(in the rows, 128 means zero)
One turn moves each row of this set onto another row. After a few examples, where does it send each row asked below?
tota: [136 129 148 143 125 112 130 111 130 118 114 129 112 118 128 118 114 114 138 156 162 157 114 139 138 163 119 154 139 110 142 123 106 127 141 106 148 121 151 99 130 99 140 159 160 121]
Fazef: [113 101 105 145 111 139 143 120 121 136 144 111 108 129 92 140 117 133 106 145 123 155 143 137 136 153 119 110 132 103 141 136 139 119 94 97 158 116 141 141 124 116 170 143 139 150]
futel: [106 137 129 116 121 115 136 125 126 124 109 127 90 126 122 172 118 151 121 137 146 146 126 122 129 139 126 116 139 130 163 158 122 139 121 105 141 118 120 129 135 99 79 124 144 123]
kap: [127 117 138 92 118 120 127 120 157 146 93 103 82 112 106 105 134 119 125 142 137 140 155 103 117 138 121 118 134 125 133 156 131 120 120 132 111 112 134 148 138 99 114 126 120 135]
naz: [124 116 130 124 121 148 170 146 86 151 123 151 126 108 122 145 141 113 146 138 134 115 126 91 121 151 135 124 122 154 129 150 126 127 100 113 150 105 134 132 110 123 153 142 131 111]
kep: [117 106 146 125 116 142 129 117 138 114 128 108 129 104 161 118 120 111 131 148 155 160 125 102 118 132 128 115 131 122 157 138 117 114 108 80 106 119 134 157 135 118 114 145 157 129]
nup: [124 120 132 123 130 114 150 134 142 132 118 153 140 151 126 157 146 142 121 122 145 141 90 134 134 115 127 133 139 121 117 119 115 125 108 138 162 117 135 141 137 123 132 117 133 151]
dudun: [166 141 141 141 132 144 148 162 103 143 131 133 123 132 135 124 119 156 133 130 135 123 132 117 109 124 149 129 144 156 121 156 136 124 124 111 142 124 127 144 118 123 107 140 145 120]
napap: [157 108 101 146 126 116 118 132 126 106 104 139 128 166 97 145 121 114 122 130 121 135 113 98 132 152 113 114 144 130 154 124 135 145 89 115 135 125 160 155 126 113 127 140 135 138]
mozik: [133 127 134 131 139 123 125 100 125 128 105 121 140 119 129 107 134 130 132 136 143 142 125 121 128 149 128 148 121 128 149 107 121 76 117 107 151 139 151 137 132 142 101 127 140 131]
Kode: [119 122 132 118 120 119 111 140 115 145 153 130 121 139 92 145 105 126 130 146 167 128 119 153 128 119 133 132 122 141 135 154 132 146 116 113 126 106 167 109 117 117 150 134 139 130]
Vor: [133 107 158 82 125 128 124 102 122 141 128 116 111 128 100 104 128 127 139 127 148 121 115 115 129 144 122 120 140 121 140 159 88 143 106 107 124 111 159 123 135 83 122 120 149 115]
gar: [134 143 162 89 137 127 121 122 162 121 119 125 131 129 81 107 145 124 126 139 136 146 134 105 131 138 113 132 157 115 125 137 130 130 129 111 146 148 149 139 146 105 140 109 124 158]
nupun: [136 120 148 94 152 138 140 140 139 136 113 122 113 102 127 94 134 128 119 144 125 121 91 102 125 138 115 123 161 113 110 155 115 105 111 123 166 116 136 127 127 118 124 137 125 144]
kitod: [124 144 142 118 147 116 132 165 124 123 113 129 140 108 119 106 108 94 132 137 127 145 119 121 106 154 134 115 131 139 136 128 120 119 136 90 103 117 139 138 119 136 137 160 145 151]
biz: [147 132 130 146 114 133 128 109 144 125 95 130 113 106 119 172 130 121 114 145 120 152 129 120 119 163 134 112 143 115 102 155 132 141 120 120 128 128 119 142 157 139 148 133 98 134]
Tevi: [155 126 134 126 114 133 133 132 152 128 132 131 119 100 110 147 141 132 113 141 160 137 142 129 121 112 139 103 139 115 124 142 156 144 141 96 111 132 116 125 147 137 136 104 137 152]
gemi: [153 125 140 118 131 150 113 116 104 131 122 147 105 113 109 148 115 131 144 137 117 122 146 107 131 155 121 106 132 120 109 114 156 149 105 90 147 116 116 131 117 109 126 172 145 128]
mab: [123 123 116 141 112 117 157 106 110 123 130 123 121 144 100 136 110 118 145 147 144 124 159 110 133 153 130 124 128 156 158 161 139 146 137 105 149 104 155 118 119 117 155 121 115 112]
Vuv: [144 103 118 144 96 132 113 120 126 119 119 151 118 129 106 111 126 141 123 146 148 110 125 120 129 172 144 78 130 124 123 123 140 115 118 128 131 117 118 123 129 132 159 127 125 115]
mepes: [142 140 157 108 105 118 144 128 143 114 99 123 141 109 111 128 138 96 127 135 138 155 141 142 125 137 161 118 124 120 134 101 124 116 124 113 121 101 148 123 155 101 148 144 143 125]
kipi: [117 124 128 117 130 123 122 76 131 121 117 119 126 123 121 159 121 116 138 143 127 131 119 114 129 148 128 85 138 135 156 157 126 172 124 102 137 131 131 127 132 135 118 130 104 119]
Lidu: [117 105 126 136 116 141 131 129 122 115 117 128 138 109 109 130 153 152 106 124 107 138 120 103 127 156 137 90 142 158 160 116 125 162 118 97 161 120 124 125 134 96 130 140 149 128]
rubu: [153 126 126 141 122 150 145 122 119 137 133 150 142 113 115 165 158 129 123 135 132 142 112 98 129 158 126 150 148 138 116 134 112 136 91 102 150 144 157 149 147 131 156 123 129 139]
rul: [147 124 140 116 139 132 134 145 125 122 123 111 116 125 114 79 111 139 115 130 145 139 123 105 126 144 123 152 147 138 114 172 122 128 123 101 123 95 150 137 139 82 163 127 127 132]

kitod moves to tota
futel moves to Tevi
Lidu moves to Vuv
Now these:
biz moves to rubu
nupun moves to rul

One turn moves each row of this set onto another row. After a few examples, where does it send each row asked below?
Fid: [106 151 103 119 135 140 156 136 111 122 146 132 126 141 153 120 123 119 143 121 103 141 117 150 115 143 146]
noru: [99 147 102 119 143 137 156 142 111 116 146 129 123 136 154 120 128 127 143 118 107 130 118 150 118 138 140]
fuvud: [100 146 103 117 146 137 153 142 112 108 139 128 115 145 147 120 132 135 140 115 117 130 116 150 126 134 135]
kes: [151 133 144 150 101 128 114 115 144 143 146 123 169 116 117 130 135 106 115 132 119 133 125 115 115 146 137]
rabep: [105 145 106 118 144 139 154 134 108 120 148 132 125 137 155 122 130 127 154 128 109 125 111 149 119 141 145]
tutos: [143 116 140 152 107 122 98 130 147 139 145 136 161 115 121 111 131 116 127 151 127 128 118 105 109 145 119]
sobep: [118 121 142 126 127 96 118 114 151 117 109 134 116 123 123 119 146 143 134 128 121 110 127 105 162 121 104]
Ledu: [110 151 99 117 144 134 153 131 115 106 124 124 111 159 131 127 128 131 124 107 119 143 120 149 122 130 143]
sor: [131 106 125 145 111 121 92 132 143 135 139 143 149 108 128 114 138 122 141 149 122 118 120 98 116 139 107]
raref: [123 154 109 120 132 139 156 117 110 118 123 126 127 164 136 128 120 114 131 117 118 150 119 143 114 141 163]
fusel: [113 153 104 119 140 142 154 127 116 113 125 123 116 162 129 127 124 123 123 108 119 151 121 150 117 136 149]
ratu: [124 96 121 116 110 129 105 128 127 135 131 143 145 110 131 115 138 130 151 150 107 102 131 92 132 135 124]
beg: [117 111 129 122 119 97 102 120 151 121 114 144 118 124 110 122 143 130 136 148 122 106 119 97 142 123 99]
pozef: [142 133 157 123 116 90 115 108 161 129 122 136 129 142 91 125 124 123 112 142 132 126 115 115 137 119 116]
sabuk: [120 103 123 134 114 109 95 127 145 127 122 146 130 111 125 116 141 129 143 152 119 108 118 95 129 133 98]
lufo: [126 130 155 125 123 92 125 113 159 119 109 124 117 139 110 128 135 133 115 123 136 117 128 114 159 111 115]
gozus: [150 126 152 147 107 110 108 122 152 141 142 133 157 127 106 113 124 116 117 149 133 137 116 111 110 138 128]
tofa: [158 121 158 127 112 128 122 124 137 144 140 127 162 137 100 115 121 128 107 143 138 133 122 114 118 129 149]
dul: [104 147 105 117 154 136 153 132 110 103 131 126 105 153 143 120 137 142 140 117 126 127 116 143 127 128 141]
pina: [152 129 166 111 116 109 130 118 143 138 131 129 142 148 89 118 121 134 105 139 143 123 121 119 136 118 144]
Damek: [142 124 132 149 107 131 106 115 141 140 152 132 162 97 130 122 144 117 130 136 110 121 126 112 118 153 124]
Dela: [125 124 143 117 117 88 110 112 156 125 115 141 117 138 99 123 136 129 126 146 130 114 118 104 140 119 101]
sifi: [152 134 159 133 109 99 114 111 162 137 135 133 147 138 93 117 121 118 113 142 135 134 114 115 123 127 124]
Guk: [151 138 157 144 106 114 119 108 155 134 133 116 154 134 102 131 128 109 102 123 132 134 125 119 125 128 142]
Lef: [116 102 127 96 117 113 113 126 138 131 117 143 123 120 120 119 142 141 149 149 111 96 126 99 151 126 118]
zeg: [110 155 104 122 129 141 157 130 118 124 142 129 129 144 146 121 119 115 136 119 100 146 120 152 116 146 154]
pimom: [109 149 109 119 152 134 155 125 110 105 118 124 108 164 134 122 132 140 130 112 130 135 115 143 126 130 149]
mumi: [119 154 109 121 140 134 154 120 108 109 117 121 115 170 129 126 124 128 128 114 126 144 117 143 123 131 157]
getep: [137 138 162 134 117 100 124 109 160 126 118 116 138 142 99 133 128 120 102 118 134 129 122 119 145 117 132]
firon: [118 154 108 122 130 140 156 118 113 122 136 129 136 155 145 125 119 110 142 124 108 146 118 149 108 144 162]
luno: [117 113 128 133 121 112 112 117 144 122 125 142 126 99 138 114 152 141 141 133 109 107 128 106 152 135 100]
Mukes: [119 115 142 94 123 102 123 120 143 125 112 139 117 135 106 125 134 141 135 146 123 96 123 103 157 114 118]
Sep: [98 145 104 117 153 135 155 134 110 112 142 133 115 138 149 122 133 139 152 126 117 119 111 150 124 137 139]
beri: [139 100 128 129 104 141 103 132 127 143 138 137 162 110 127 109 136 123 141 152 115 119 130 96 118 145 135]
fuze: [150 110 144 137 106 142 111 130 133 145 143 131 169 123 114 109 124 124 123 144 129 129 128 103 109 140 147]
reso: [134 124 160 98 120 101 130 119 147 128 120 132 123 148 91 122 126 141 116 142 133 109 121 114 151 113 132]
vez: [117 157 105 120 132 138 160 125 117 120 132 127 126 156 136 122 118 114 127 113 106 151 117 150 115 142 156]
tema: [102 147 100 115 147 134 156 137 111 107 133 123 112 149 138 128 130 137 130 108 121 134 117 150 125 130 137]
pepev: [125 115 125 141 114 125 104 119 139 132 145 141 145 92 139 115 152 129 146 138 103 113 127 110 133 150 109]
Tunag: [113 149 107 120 136 141 157 125 109 124 146 134 134 142 153 123 123 114 154 127 107 134 113 149 111 145 156]

mumi moves to pimom
Dela moves to beg
Now these:
Lef moves to ratu
luno moves to pepev

One turn moves each row of this set onto another row. After a few examples, where does it send each row asked below?
pomo: [133 131 147 144 127 136 138 122 130 132 125 157 101 106 150 102]
bev: [145 157 134 119 121 134 138 131 106 126 158 152 125 120 148 122]
genom: [146 106 125 109 151 128 113 120 153 119 105 112 142 116 153 125]
mufus: [160 146 129 133 145 107 137 125 130 134 141 161 110 129 114 131]
genib: [135 153 140 129 128 130 136 126 113 161 157 138 116 115 133 129]
gozi: [129 123 125 109 154 127 124 129 146 127 114 106 169 105 151 124]
Migiv: [118 125 109 124 146 122 119 140 143 118 116 105 159 96 152 126]
Repu: [120 129 125 119 141 102 115 134 133 106 96 109 157 111 157 137]
lelu: [136 150 147 137 118 108 140 127 109 155 141 128 106 129 136 145]
kabe: [133 107 107 124 144 129 107 130 151 110 109 112 134 105 155 123]
Fude: [134 112 122 115 146 120 100 121 145 102 96 122 136 112 157 128]
fole: [116 151 151 146 126 123 153 135 118 140 129 148 129 98 151 109]
vake: [152 158 130 132 146 104 144 132 125 139 148 158 126 124 112 130]
Popum: [141 157 143 128 110 110 147 137 97 123 142 139 121 133 148 138]
dukik: [125 114 127 118 149 98 112 126 143 107 98 105 134 124 151 141]
kedit: [148 138 143 131 123 126 126 119 119 153 146 140 92 127 134 133]
refo: [122 130 118 111 152 126 109 129 140 110 114 122 163 98 156 120]
mosi: [138 131 128 113 136 124 155 134 142 133 159 156 109 131 123 131]
domid: [125 135 156 151 116 107 148 131 118 131 109 144 103 116 152 121]
Ridu: [129 113 117 109 162 128 104 119 152 112 120 119 140 109 149 120]
Safep: [155 141 137 122 115 125 130 124 109 118 142 150 100 136 150 129]
metoz: [134 116 132 116 144 104 125 128 143 120 94 97 154 121 153 140]
vemed: [139 130 135 118 127 106 158 136 138 128 143 146 101 144 125 145]
faz: [112 133 124 114 158 110 122 132 140 118 119 105 165 106 148 131]
ruve: [127 144 133 117 133 108 166 142 134 135 154 145 123 132 122 141]
zazi: [123 114 114 130 137 107 119 138 141 111 98 99 142 112 156 137]
nel: [153 152 133 136 139 93 146 131 123 135 135 153 115 133 114 139]

mufus moves to nel
vemed moves to ruve
Now these:
Popum moves to bev
genom moves to metoz
Migiv moves to kabe
Fude moves to Repu
kedit moves to lelu
pomo moves to domid
faz moves to Ridu

